In the rows, 128 means zero.
Rotation paths and how fast each direction turns (degrees a step)
Each turn is a multiple of 5 degrees from 10 to 175, or 0.
Each row of a path follows its step; steps can be skipped.
path 1
step 0: [123 115 131 126 133 127 133 124 138 127 119 114 118 126 126 121 123 121
 117 130 124 114 113 127 137 137 139 127 129 138 134 119]
step 1: [133 120 133 113 121 126 126 123 130 123 127 112 121 119 125 134 127 114
 114 136 126 118 125 133 140 128 127 143 138 126 122 128]
step 2: [118 120 123 120 131 131 133 125 132 137 144 114 126 124 111 124 134 126
 111 134 121 119 116 128 131 126 131 128 135 133 122 122]
step 3: [114 121 132 135 120 129 136 123 130 124 122 113 116 121 120 127 126 132
 126 124 121 119 120 123 146 131 133 137 138 128 121 115]
step 4: [131 129 138 120 118 136 131 138 136 123 135 108 130 118 117 130 134 122
 119 124 137 116 116 126 139 133 130 130 135 120 125 126]
step 5: [124 122 135 125 131 137 131 115 140 131 142 115 120 131 116 120 131 134
 119 126 132 121 127 127 145 129 115 130 126 129 119 118]
step 6: [119 126 141 122 131 130 135 131 132 118 137 120 115 111 124 127 130 129
 123 110 123 126 126 112 138 127 129 137 130 135 123 120]
step 7: [124 133 139 121 130 131 128 138 132 128 139 117 123 125 118 128 121 134
 121 115 133 108 138 132 140 127 126 125 139 117 123 125]
step 8: [120 137 132 121 134 136 137 126 136 123 128 119 126 125 123 124 131 140
 110 115 128 132 129 130 146 136 115 121 131 134 125 123]
step 9: [133 131 134 127 133 127 131 126 117 116 135 112 120 122 132 122 137 136
 121 109 126 119 130 123 143 113 122 131 129 125 130 125]
step 10: [121 128 146 121 140 124 137 146 131 126 131 124 124 129 126 117 127 133
 116 122 132 116 126 135 141 120 125 118 124 130 123 133]
step 11: [135 128 128 122 142 128 137 125 133 127 121 116 122 117 134 131 119 138
 114 115 124 125 138 138 147 127 124 126 124 133 122 131]
Speeds:
[124 127 129 126 127 135 127 129 129 129 126 126 129 127 130 128 127 125
 133 127 127 133 129 135 123 122 127 128 127 129 132 125]
0
[132 126 129 134 126 132 131 131 126 129 126 126 128 128 129 127 133 130
 131 129 131 129 122 129 132 126 127 127 121 126 126 130]
65
[125 123 123 127 123 131 124 128 132 126 127 128 129 128 120 128 129 126
 129 127 130 125 125 125 127 129 126 134 129 128 126 125]
20
path 2
step 0: [119 123 125 135 126 133 135 131 130 131 139 120 133 135 133 130 130 138
 129 133 114 123 149 119 141 125 139 139 124 128 129 112]
step 1: [114 127 124 128 118 129 131 118 135 126 122 113 125 137 138 128 134 119
 128 136 134 113 128 126 127 129 140 135 136 138 121 112]
step 2: [124 132 117 130 125 126 127 117 142 141 131 113 135 136 122 121 138 127
 125 141 137 126 125 115 121 143 124 141 130 121 134 130]
step 3: [128 136 138 133 133 124 130 125 142 139 135 139 135 136 123 111 125 118
 121 128 140 120 126 127 122 134 141 137 112 125 130 122]
step 4: [114 127 148 123 134 107 119 131 129 129 128 131 123 135 119 128 133 118
 126 138 131 141 132 116 128 130 138 135 120 131 125 130]
step 5: [111 123 133 133 141 131 139 138 125 117 132 137 128 137 130 132 131 128
 123 148 130 130 128 129 135 128 124 146 120 129 129 136]
step 6: [121 132 130 136 119 122 134 129 131 120 141 129 142 135 131 140 130 124
 138 139 125 116 139 116 144 119 127 129 120 138 130 128]
step 7: [132 124 130 129 127 128 147 115 137 132 118 125 134 137 136 138 134 116
 131 142 131 119 131 119 129 133 126 126 136 143 113 128]
step 8: [138 124 128 136 133 130 137 118 131 133 135 118 143 143 131 123 127 129
 122 132 121 131 133 107 123 143 128 137 131 120 122 125]
step 9: [127 131 134 121 127 126 132 132 134 138 136 129 130 143 139 117 114 125
 113 128 127 124 125 118 124 124 147 137 127 131 121 113]
step 10: [107 134 125 119 133 120 118 132 139 132 137 121 119 134 136 132 139 122
 118 137 130 137 129 114 125 126 135 135 134 122 122 126]
step 11: [110 136 121 127 126 137 136 130 138 124 145 136 123 123 132 131 128 120
 123 141 135 122 129 128 124 143 128 145 116 124 132 132]
Speeds:
[131 123 128 130 131 127 133 130 129 125 126 130 128 127 127 134 127 130
 136 126 127 128 124 122 127 123 130 131 128 129 129 129]
45
[128 129 127 129 126 133 130 121 127 126 128 126 133 126 124 127 127 130
 133 135 129 130 128 130 130 127 130 126 133 128 126 123]
60
[127 120 131 130 129 126 130 126 121 129 128 129 128 128 128 123 126 128
 126 124 126 135 131 129 130 130 133 131 129 130 127 126]
80
[128 129 121 129 125 132 129 130 131 130 127 125 128 126 126 131 128 127
 123 125 122 130 127 126 125 128 132 130 128 129 123 124]
40
[129 130 129 130 128 126 129 129 132 135 131 132 130 127 130 126 130 129
 129 125 129 127 130 130 133 120 132 123 128 131 128 125]
120
[136 130 134 129 131 129 127 130 125 132 127 127 128 129 124 124 128 129
 125 132 129 128 128 125 121 126 129 125 125 126 124 128]
70
